One vector is turned by the same rotation once a tick. Each row is the vector after some number of ticks, and that number follows the row.
The counts run from 0 to 490.
.23 -.26 -.15 -.12 .16 .16 -.02 -.22 .06 .06 .13 -.14 -.06 -.08 -.14 .11 -.25 .02 -.04 -.11 .37 .21 -.09 -.09 -.02 -.23 .02 -.13 .02 .14 .00 .00 .13 .06 .02 -.26 .05 -.19 .14 .13 -.05 .05 .07 -.06 -.15 .04 -.03 .02 .05 .12 -.07 -.23 .02 -.01 .07 .19 -.03 -.26 .07 -> 329
-.02 -.22 -.12 -.11 .18 .00 -.01 -.09 -.08 -.06 .14 -.02 .36 -.15 .12 -.14 -.18 .03 -.03 -.10 .47 .00 -.02 .03 -.13 .04 -.13 -.25 .00 .03 .14 -.04 .04 .05 .10 .09 .07 .10 -.04 -.17 .07 .01 -.04 -.20 -.23 -.04 .11 .11 -.07 -.02 -.12 -.09 .09 -.15 -.06 .07 .16 -.18 -.07 -> 448
.03 -.05 .24 .19 .03 .01 .12 .19 .18 .05 -.10 .01 .22 .09 .17 -.10 .03 -.08 -.13 .00 .02 .08 -.13 -.04 -.08 .16 -.14 .02 .04 -.21 .01 .08 -.22 .07 .17 -.05 .03 .06 -.12 .04 .01 -.03 .18 -.08 -.14 -.11 .14 .15 -.05 -.39 .06 .06 .03 .00 -.17 .08 .05 .17 -.36 -> 205
-.04 .27 .16 .19 .17 -.13 .08 -.13 .11 .00 -.01 .02 .11 .01 .10 .06 -.06 -.15 -.15 -.06 -.01 -.06 .04 -.10 -.16 .02 .01 -.26 .01 -.15 -.01 .15 .05 .08 .19 -.18 .05 -.19 .12 -.08 .06 -.19 .21 -.06 -.03 -.28 .06 -.18 -.03 -.11 .25 -.03 -.01 -.06 -.07 -.07 -.25 .24 -.26 -> 138
-.17 .05 -.10 .11 -.20 -.03 .08 -.04 -.08 -.05 .08 -.14 -.34 -.12 -.05 .14 .12 -.02 .03 .05 -.24 -.08 -.02 .05 .12 .05 .11 .01 -.13 .31 .02 .08 .05 -.03 -.10 -.15 -.03 -.15 -.01 -.21 .03 .03 -.11 .18 .28 .06 -.06 -.12 .08 .31 .05 -.01 -.09 .03 -.04 -.15 -.12 .19 .21 -> 354
.09 -.10 -.11 -.03 .23 .12 -.11 -.26 -.06 -.10 .08 .02 .06 -.10 .00 .17 -.11 -.01 .05 -.27 .33 -.01 .06 -.08 -.17 -.22 -.03 -.29 .02 -.01 .13 .00 .13 .14 .01 -.18 -.12 -.12 .16 -.17 -.03 -.08 .09 -.01 -.12 -.21 .06 .13 .07 .02 .06 -.20 -.03 -.05 .09 .19 -.04 -.25 .10 -> 225
.03 -.12 -.31 -.04 .13 -.03 -.10 -.30 -.01 -.17 .09 -.09 -.01 -.10 .02 .08 -.04 -.07 .03 .01 .12 .02 .13 .01 -.01 -.18 .00 -.28 -.03 .13 .08 .04 .23 .03 .07 -.11 .01 -.17 .15 -.19 .02 -.10 -.02 -.05 .07 -.22 .05 -.18 -.01 .29 .10 -.32 .02 .01 .17 -.12 .04 -.08 .23 -> 346
.07 .03 .15 .04 .00 -.22 .15 -.14 .08 -.08 .08 .08 .14 -.15 .16 -.05 .18 -.07 .10 -.21 -.02 -.09 -.07 -.01 -.11 -.07 -.04 -.22 -.18 -.13 -.05 -.05 -.35 .20 .04 .13 -.12 .17 .01 -.25 -.17 -.01 .17 .06 -.05 -.37 .08 .06 -.17 -.24 .07 -.11 -.07 .02 -.12 .04 .07 .08 -.05 -> 444
.33 -.32 -.15 -.26 .04 .18 -.07 .00 .19 .23 .04 -.11 .12 .09 .09 -.04 .26 .02 .03 .03 -.16 .14 -.02 -.05 -.06 -.03 .01 .21 -.08 .10 -.22 -.06 -.04 -.07 .08 -.09 -.01 .10 .12 .19 .08 -.01 .13 -.29 -.02 -.03 -.04 .04 .00 -.04 -.16 -.16 .19 .15 .09 -.03 .15 -.06 .12 -> 212
.15 .02 -.07 -.13 .22 .05 -.22 -.23 -.07 .01 .11 -.05 .01 -.08 .09 .10 .12 .01 -.06 -.03 -.10 -.13 .12 -.03 -.14 -.06 .09 -.22 -.13 .07 -.14 .08 .23 .02 .13 -.22 .15 -.08 .24 -.10 .26 -.21 .05 -.28 .04 -.25 -.04 -.17 .07 .20 .01 -.17 .20 .12 .12 -.15 .01 .04 .05 -> 74
.02 -.03 .01 .18 -.05 .13 .23 -.07 .09 .17 .06 -.13 -.11 -.08 .13 .23 .01 -.11 -.08 -.13 -.02 .12 -.14 -.03 -.05 .07 -.02 .00 -.13 .18 .07 .11 -.14 .06 -.03 -.40 -.18 -.34 -.02 -.15 -.06 -.01 .11 .07 .11 -.02 .08 .19 .17 -.14 .04 -.14 -.12 .03 -.15 .16 -.15 .12 .02 -> 426
.18 -.30 -.17 -.06 .12 .32 -.16 .12 .12 .08 -.16 -.05 .04 .23 -.05 -.03 -.04 .07 -.04 .15 .08 .22 .00 -.06 .03 -.08 -.04 .19 .20 .03 .00 .01 .14 -.09 .10 -.17 .04 -.03 .03 .34 .17 .00 .06 -.20 -.10 .13 .06 .07 .05 -.01 -.11 -.08 .18 .05 .17 .08 .11 -.20 -.05 -> 262
.01 -.08 .07 .06 .20 .17 -.15 .09 .12 .04 -.11 .03 .30 .19 .15 -.06 -.13 -.04 -.16 .08 .15 .09 .02 -.04 -.11 .10 -.16 .00 .19 -.25 .07 .06 .05 -.06 .21 -.05 .00 -.09 -.06 .13 .18 -.08 .16 -.21 -.14 -.06 .18 .10 .01 -.31 .03 -.02 .07 -.10 .01 .10 .03 .01 -.35 -> 37
-.12 -.16 -.14 .18 .22 .17 -.21 -.04 -.06 -.14 -.13 -.05 .01 .06 .09 .05 -.20 .04 -.09 .20 .24 .11 .09 .01 .01 .02 -.12 -.15 .18 -.01 .24 .12 .25 .02 .17 -.24 .03 -.27 -.05 -.01 .27 -.08 -.04 -.07 -.01 -.02 .20 .04 .16 .05 .02 -.12 .09 -.04 .13 .04 .06 -.09 -.13 -> 191
.06 -.02 .05 .06 .00 -.06 .05 -.18 -.02 -.11 -.04 .06 -.11 -.15 .09 .22 .16 -.04 .18 -.26 -.04 -.09 .04 -.04 -.11 -.17 .02 -.13 -.15 -.01 .09 -.05 -.17 .20 -.07 -.18 -.29 -.02 .05 -.25 -.13 -.01 .16 .14 .04 -.28 .12 .23 .07 -.11 .06 -.17 -.18 .02 .01 .18 -.01 -.07 .16 -> 443
-.15 .26 .13 .16 -.17 -.17 .11 .21 .09 -.04 -.12 .07 -.04 .15 -.03 -.02 .21 -.08 .09 .14 -.41 -.09 .03 .04 .06 .07 .09 .21 .02 -.16 -.10 -.01 -.17 -.03 -.05 .17 -.12 .12 -.03 .05 -.01 .01 .08 .16 .17 -.03 -.03 -.21 -.14 -.06 .21 .23 -.09 .03 -.04 -.13 -.07 .29 -.05 -> 252
-.15 -.01 .13 .16 -.02 .09 -.04 .03 -.36 -.11 -.01 .04 -.12 -.23 .07 .14 -.13 .03 -.03 -.10 .11 -.11 -.01 .06 -.06 .08 -.01 -.13 -.05 .18 .19 .06 -.02 .22 .00 -.24 -.01 -.03 -.05 -.32 .08 .02 -.17 .12 -.01 -.03 .05 .39 .22 .03 -.09 .06 -.05 -.05 -.14 .20 -.05 -.08 -.08 -> 288
-.06 -.22 -.10 .07 .05 .04 -.11 .03 -.07 -.13 -.04 -.08 -.07 .01 -.01 -.08 -.29 .05 -.12 .28 .31 .17 -.03 .01 .08 -.01 -.05 -.20 .14 .13 .01 .13 .26 .02 .11 -.12 .31 -.09 .00 .17 .15 -.02 -.18 -.04 -.07 .04 .05 -.13 -.04 .27 -.08 -.11 .17 .01 .14 -.12 .16 -.14 -.12 -> 295
.07 .11 .13 .14 .05 -.15 .18 -.02 .35 .00 -.10 .04 .10 .16 -.03 .04 .05 -.12 .06 .01 .01 .05 -.02 -.10 -.04 -.12 -.07 -.02 .07 -.30 -.03 -.06 -.17 .06 .03 .08 -.17 -.09 .02 .09 -.19 -.04 .28 .16 -.07 -.25 .13 -.17 -.18 -.23 .25 -.05 -.13 -.01 -.02 .03 -.07 .08 -.10 -> 428
.11 .04 -.05 .05 .22 .06 -.05 -.17 .31 .05 -.02 .00 .22 .14 .10 .11 .10 -.15 -.02 -.08 -.07 .00 .12 -.11 -.20 -.11 -.06 -.09 .04 -.24 -.01 -.01 .02 -.02 .13 -.11 -.24 -.20 .10 -.06 .05 -.18 .35 -.15 -.02 -.30 .09 -.07 -.01 -.25 .22 -.19 -.02 .01 .03 .03 -.11 .08 -.07 -> 259
.10 .03 .13 .09 -.23 -.25 .30 .03 .16 .01 .00 .03 -.23 -.04 -.07 .01 .19 -.02 .18 -.10 -.16 .02 -.17 -.03 .12 -.16 .09 .07 -.14 .03 -.15 -.12 -.34 .14 -.15 .10 -.09 .20 .00 .05 -.33 .11 .05 .28 .00 -.07 -.02 -.03 -.17 .00 .11 -.05 -.11 .13 -.07 .02 .00 .07 .10 -> 219
.14 -.29 -.23 -.18 .03 .16 -.09 .09 .07 .00 -.05 -.02 .00 .12 -.17 -.09 -.08 .09 .09 .12 .19 .15 .05 .00 .15 -.16 -.01 .22 .20 .04 .03 -.15 .10 -.08 -.07 .15 -.06 .18 -.01 .26 .00 .10 -.08 -.02 -.08 .20 -.02 -.02 -.07 .13 -.11 .02 .10 -.04 .16 .11 .19 -.31 .12 -> 383
.13 -.04 -.04 -.25 .15 .03 -.10 .11 .03 -.02 .00 .13 .27 .15 -.12 -.19 -.03 .05 .06 -.01 .14 .00 .09 -.02 -.07 -.12 -.01 .16 .13 -.20 -.07 -.14 .03 -.04 .02 .35 -.04 .37 .05 .18 .09 .10 .04 -.16 -.22 .02 -.02 -.09 -.21 -.06 -.04 .09 .10 -.10 .06 .09 .10 -.20 -.12 -> 109
.32 -.04 -.05 -.22 -.04 -.18 .10 -.04 .17 .09 .14 .01 .02 .06 -.17 -.12 .13 .04 .06 -.04 -.07 .05 -.07 -.04 .01 -.15 .14 .03 -.11 .02 -.33 -.14 -.05 .01 -.10 .22 .16 .30 .14 .25 -.09 .05 .01 -.09 -.11 -.05 -.18 -.23 -.27 .14 -.05 -.02 .15 .07 .02 -.09 .15 -.08 .06 -> 332
-.06 .08 -.11 -.10 -.05 -.14 -.08 .15 .05 -.12 -.01 .06 .13 .18 -.07 -.20 .10 .02 .01 .27 -.18 -.04 .15 .06 .08 .01 .04 .07 .06 -.08 -.10 -.04 .11 -.17 .07 .30 .14 .27 .03 .14 .15 -.03 -.13 -.09 -.02 -.01 -.06 -.39 -.22 .24 .05 .08 .17 .00 .11 -.28 .16 .07 -.01 -> 76
.06 .04 -.10 -.08 .05 -.03 .00 .06 .29 .08 .04 -.06 .29 .25 .02 -.20 .10 -.08 -.05 .19 -.12 .04 .06 -.02 -.01 .05 -.05 .15 .06 -.17 -.12 -.02 .12 -.21 .15 .30 .01 .11 .00 .15 .11 -.06 .14 -.23 -.06 .01 .00 -.32 -.23 -.05 .11 .00 .13 -.05 .03 -.20 .08 .12 -.12 -> 365
-.06 -.08 -.19 -.06 .23 .23 -.27 -.11 -.18 -.14 .00 -.05 .03 .01 -.02 .07 -.20 .02 -.07 .03 .17 -.04 .15 .01 -.06 .02 -.02 -.10 .12 .15 .16 .12 .39 -.05 .10 -.18 .08 -.17 .07 -.11 .24 -.09 -.10 -.17 .01 .02 .03 .02 .18 .24 -.06 -.05 .12 -.10 .13 .02 .02 -.16 -.02 -> 296
.06 -.06 -.12 .02 -.18 .03 -.03 .14 .10 .03 -.14 -.11 -.18 .21 -.02 -.02 .31 .02 .13 .25 -.48 .02 .03 .04 .15 .06 .04 .34 .02 .08 -.11 -.04 -.06 -.13 -.04 .03 -.15 .07 -.03 .14 .07 .07 .03 .04 .21 .07 -.02 -.18 .01 .08 .00 .03 .05 .11 .10 -.13 .09 .15 .14 -> 421
-.12 .02 -.27 -.02 -.11 .07 .07 .00 .00 .11 .14 -.25 -.22 -.02 -.14 .10 .01 -.05 -.04 .09 -.18 .03 .00 .07 .13 .11 .09 .18 -.05 .33 -.01 .09 .21 -.18 -.09 -.08 -.04 -.17 .03 -.08 .08 .08 -.11 .03 .22 .25 -.13 -.23 .04 .39 .03 .04 -.03 -.04 -.01 -.14 -.14 .13 .22 -> 249
-.15 .20 .14 .22 .00 -.06 -.01 .08 .00 -.10 -.14 .08 .04 .03 .24 .13 .29 -.11 .07 .03 -.39 -.17 .10 .03 -.10 .11 .00 -.02 .00 -.18 .02 .04 -.16 .03 .09 -.01 -.23 -.02 -.04 -.24 .07 -.12 .16 .02 .18 -.26 .11 .07 .04 -.18 .16 .04 -.07 .04 -.06 -.06 -.09 .27 -.09 -> 83
.09 .25 .01 -.19 .12 .14 -.12 .02 .04 .17 .06 .06 .09 .07 -.13 .17 .16 -.16 -.04 -.12 -.39 -.17 .11 -.05 -.19 .06 .10 .27 -.06 -.01 -.07 -.01 .11 -.13 -.04 .02 -.22 .00 .18 -.03 .17 -.14 .15 -.21 .11 .06 -.15 -.08 .09 .05 .07 .15 .03 -.03 -.10 .04 -.29 .14 .01 -> 146
